The rows of A fall into several groups, and each row is roughly a mix of its group's hidden directions.
A:
[[-10  17 -17  25  10   8   0 -13  41  -8   8]
 [-12 -20 -12  -7 -10  29  -9  -6  -1 -41  -3]
 [  7   0 -22   1 -19  32 -29 -12 -14  17  -9]
 [-10 -21 -25 -11   6 -12  30  16  26 -12   2]
 [ 14 -14   5 -13 -20  14  -9  -8  34  -4 -32]
 [ -1  38   6  -1 -18  31  -3  -4  -1 -21  15]
 [  0  10   5  38  11 -15  13  18   1 -23  24]
 [-12 -17  15  36  12  -5  12  22  16   8  19]
 [ -2  18  13  28 -13   9   3  -6 -12 -42   2]
 [ 10   3  37   9  -2  18  12 -11  -6 -29  20]
 [ 22   8  -5  22   3 -39  20   2  20   2   5]
 [ -9 -25   7 -11 -13  10  -8  -8 -15   1 -44]
 [-25  28 -35 -17   3 -13 -10 -13   8  -5  -2]
 [ 32  27   8  23  -1 -10   5  -8 -18 -10  23]
 [-17   8  25  17  -2  -1  -5 -16  22 -38  -6]
 [ 15 -17   6  -9  17  30  -1  -1  24  26 -20]
 [ -1  -3 -26   5  -7 -35 -20 -29  -9   9   9]
 [-13  20   2  13  -2   1  38  17  -5  10  29]
 [-19  45  -5 -26  -8   7  -4 -10 -12  -1   3]
 [-22  18 -15  14 -11  20 -10 -33 -15 -10  15]
 [ 23 -11   6  14  40  -4  12  18  19  -3  12]
 [  4   4 -21 -31  28 -15  13 -20  -2  14  16]
 [ 11  38  -9 -15  18  11 -27   4  -7  19   5]
 [-24  33  11 -11 -20  -9  -9 -19 -17   0  18]
 [  7  15 -24  -5   0  17 -33 -12   6  32  -7]
 [-23  39  -1 -13  13  -2  -6  21 -20 -13   0]
 [-37  24 -20  -6 -12 -18 -20   3  14   1  -1]
 [  1  14   8  24   3 -16   6 -36  19 -26  -4]
 [ -3   1  -4 -19  33   1  25  34  -8  10  -4]
 [ 17 -36  18   8   7   0  25  19 -17  11  -5]
 [ 17   9  -1 -20  -4 -20  -4   2 -13  32  33]
 [ 12 -12  19  -6  17  -7  13  37  -8 -25 -14]
 [-14  -9  -1  20  18 -27  11   1 -10 -29  26]
 [ 12 -12   7  11 -27  18 -21 -35   0 -17   0]
 [ 41  13  -4  -6   5  14  21 -14 -11  24   6]
 [ 21  14 -23  -3  14   8  11  30  19  -1  25]
 [-15 -12  11  -9 -25   5   9  -7 -44  12   6]
 [  8  -8  -7  24   2  30 -35   4  14  20  -2]
 [ 12 -12  -9   4  -1  16 -24 -18 -27 -34  -7]
 [  6 -41   8  13  -8   4  -9  -2  12 -19  29]
 [ 25  17  12  -9   3  18 -16   0 -19 -17 -33]
 [ -9  19   5   6  -4  16  12  21  30 -34  -4]
 [ 36  -8 -24   3 -10  34  10   7   4   9  -2]
 [ 22 -16  16   0   2  -6 -13  -1  -5 -16 -44]
 [  5  -6 -13 -17  11   9   2 -18  17  41 -21]
 [ 25 -16 -13 -15  21  -5   9  12 -25 -15 -26]
 [ 23  22 -28  -6   5   3  -2   7  15  18  32]
 [ 19 -14  19  21   3   5  20  28  -7 -26 -13]
 [  6  -9 -38  19   5 -28   7 -13 -11   0 -21]
 [ -8   1   6  11  41 -11  16  15  -6   2  30]
 [ 23 -22  17  12  23   4  16  10 -32   8   8]
 [ 46 -14   5  -8   2  -3  16 -20   6  14 -13]
 [ -8  16 -35 -16 -31   1 -14 -11   1  18   6]
 [  9  11 -19 -16  -5   3   9   1 -35  21 -29]
 [-10  -4   6  35 -19   6  -4 -40   8  -4  -2]
 [ -3  15 -20   9  19 -36  10 -29  -5 -10   1]
 [-12  -6 -22  15 -16  24 -18 -34  14  -2  10]
 [ -9 -24  12  30   3 -16   6  11  24 -26  11]
 [ 15   9 -32  28   3   8   1   7  14 -19 -25]
 [ 37   2 -10   6   1  -3   3 -13   7 -39 -16]
 [-21  15 -19 -18  12  19   3  13   0  -2 -38]
 [-40   7 -14 -18 -22   4 -24  -2  11   1  -9]
 [-19   7 -28  -7 -11 -11  -6   8  21 -35 -15]
 [ 17  33 -15   1   4  -9  -8 -12   0  15  37]
 [-19  19  30  25  -7  13   5  26  12  -3  13]
 [ 13  -8  11 -19  -9  -1  -9   4 -50  -8   1]
 [ 45   5  -4  -9  20   8  19 -16  10 -12  -2]
 [  2  28 -18   2   8 -23 -37 -15   5  -9   1]
 [  0  -4 -21 -15 -29  16  -3 -19  -7  29 -20]
 [ -3  -2 -18  -4   8  -4   0 -25   4  45 -19]
 [-19   9  34 -24  12   8  -5  29 -14   3  -2]
 [ 13  32 -22  14  -5   3  -8  20   1  17  29]
 [ -6   1 -14 -42  16   5   4  -4   0  34  -5]
 [  7  40  -4  -2   9 -17 -18 -26  -1  11 -16]
 [-34  15 -23  -7   3 -24 -23  15   5   4  12]
 [  7  36 -14  15   1   8  -1 -21   6   6 -33]
 [ 35 -19  21   3   8   3  12  10 -24   3 -22]
 [-22  21 -17  -1 -11 -21 -16  -2   3  15 -35]
 [ -3 -13  37  -1   8 -28   4 -26  11  17  -1]
 [ 36  21 -13  15 -15  18   4  -8 -27  -1  -6]
 [-10 -25  21  28  -7 -11  26  -2 -22  -7 -10]
 [ 41  24  -9  10   2  -9 -16 -18  13  11  -9]
 [ 26  -9  37  21  -6  17  21   0   9   8   6]
 [ 24 -47  -7   2   7   5  17  -6  -6  -1 -14]
 [-10  -5  -5  20  -5  13 -17 -32  18 -15 -29]
 [  0   7  25 -26  11  23   9  21 -29  -7   8]
 [ -6   4 -16  15  -8  27  -9 -16 -17 -31  23]
 [ -9 -26   5 -16  -6   8 -14   3 -34 -21  24]
 [  4  -1  -2  23 -16  22   6 -10 -28 -26  24]
 [ 12   0  19  40  -4 -28   1   1 -13  13  14]
 [ 28 -15  27  22  -3  14  12 -19   1  10  21]
 [  9  11  -7  -8  -1 -22 -26 -26   5 -27 -22]
 [  6   5   6   2  -3 -12   2  -9  20  29 -44]
 [ 10   3  38 -23  19   6  20  -8 -18   6 -13]
 [ 13   8   0 -29 -11  -2  -4 -27 -14  -6 -36]
 [ -9  13 -17 -17   5 -24  15 -23 -36   6   1]
 [ 29 -43  -3  -8  -5   3   7 -18 -14   0 -13]
 [  9 -20   6  32  32  17 -22   2   3  -9   4]
 [ 10  12  15   6   4 -23  23  11  21  30 -21]
 [ -2  40  10  21   6 -23   6 -23   4   8   9]
 [-11  16 -24  16   8 -10 -15 -12 -34  16  16]
 [  0   1  -2  15   2 -27  -3  32 -22 -19 -25]
 [ 14 -10  28 -20  19  -5  19 -29   6  11  17]
 [  7   7  10  29 -13  17  -1 -12  26 -30 -15]
 [  2 -32 -18 -24   7  18 -14  25   9 -12  11]
 [-16  17 -11   6 -17 -36  -5   4  30   1  13]
 [ 12 -16 -22   0  22 -21  22  23  -9 -23  -9]
 [-10  18   6  14  18 -17 -16 -23  31 -10 -19]
 [  5 -33  23  13  13   5  20  -7 -18 -18 -18]
 [-34  33  -7  -2 -11   6 -24  -6  16  -5  11]
 [-18  18 -31   4 -16 -12  -5 -28  -5 -23  -9]
 [ -9  17  27  11  -8  32 -12  18  -6 -23 -10]
 [ -2  -3 -12   6 -37  -9 -23  -8  20 -27  -7]
 [  0 -20 -10  -4   0  14  29   5  33 -26   9]
 [ 13  15  -8  34 -11   7   4 -21   7  -5  34]
 [  6  21 -14 -10  21  -3 -15 -22 -39   8  -5]
 [  8 -20  18   9  27   8  16   3   4 -38  -6]
 [ 12  14  -9 -27   2  18 -12  -1  27  30 -13]
 [ -8  12   9  -5 -15   1  -2 -19 -51   1   3]
 [-22  33  10 -26   1   5  -7  20 -24   5   7]
 [-27  -3  -9  -3 -34   3 -12 -12  33 -10  -2]
 [ -8  -8 -18 -37  -6  15   3  20 -18  23  -8]
 [ -4  18 -12  23 -16  19 -16  33   1 -17  14]
 [-11  29 -22  -6  27 -27  -1  14  -9  10 -11]
 [  5  19  15  11 -21  -6   0 -32   1   0  35]
 [ 11   5  22   0   5 -11  -3 -18  -1  13 -46]
 [-35  30   3 -11   7 -26 -19   7   8   9   2]
 [-24  18   8 -20  -6 -13 -16   1   4  21  34]
 [ -4  -1   0   3  39 -13  11   8  -9 -21  32]
 [ -2  -1 -35 -13   8  10 -11 -12 -24 -14  29]
 [-14 -10   0  21  29 -29  15  -5 -16 -12  20]
 [  7  -2 -15 -27   5   8   5 -27 -38  -4 -12]
 [ 12  11  12 -23  -6  35   2  23  13  23  -3]
 [ 29 -22   7 -10   2  27  -6 -28 -20  -3  -4]
 [  2  24   5   8   3 -12   7 -26  -5 -15  41]
 [  0  14 -33  -7   6 -13  -4  19 -17  27 -23]]

Here is one row from each group, named. Which group is each of the other rows in?
[ -1 -18   7  29  26  13   5   0 -36   3   9]  S
[-25  -6 -20 -28   9  -6   0 -10 -13 -22  28]  C
[-29 -40   4 -22  -3   3  -3  14   2   2  16]  G
[-12 -25 -21 -12 -18 -27  12   0  24  15  -9]  N

[ 24 -15   8 -24   0   5  22  -5  16  30 -17]  N
[-28  19  -5  21   9  13  -3 -20   9 -28 -19]  G
[-32  -5  28  12 -13 -25 -18 -11  16  -4  -6]  C
[ -3  22  -1   3  29 -15  26  25  10  13  18]  N
[ 22 -12 -26  16 -24  18  10 -22  -8 -14 -14]  C
[ -3  24   4  23 -13 -17 -26   2 -26 -23   5]  S
[ -5 -42  -2 -28  -4   2  -6  22   4   8  17]  G
[  9  22   5 -12   9  -8  22  30 -29   1  17]  G
[ 33   3   1  15   2  12   0 -17   1 -41  -1]  N
[  3 -21  -4  -1  15  34   9  11  20  31   8]  S
[ -2  18  13  16 -13  -3  -7 -33 -36  -9  -8]  G
[ 12  -1 -23   3  32  -5   4  37  -7   5  17]  C
[ 10 -15  13  28  -8   8 -18 -10 -32 -24   5]  N
[-13 -19  20  39   3 -11  17  17  13  10   5]  S
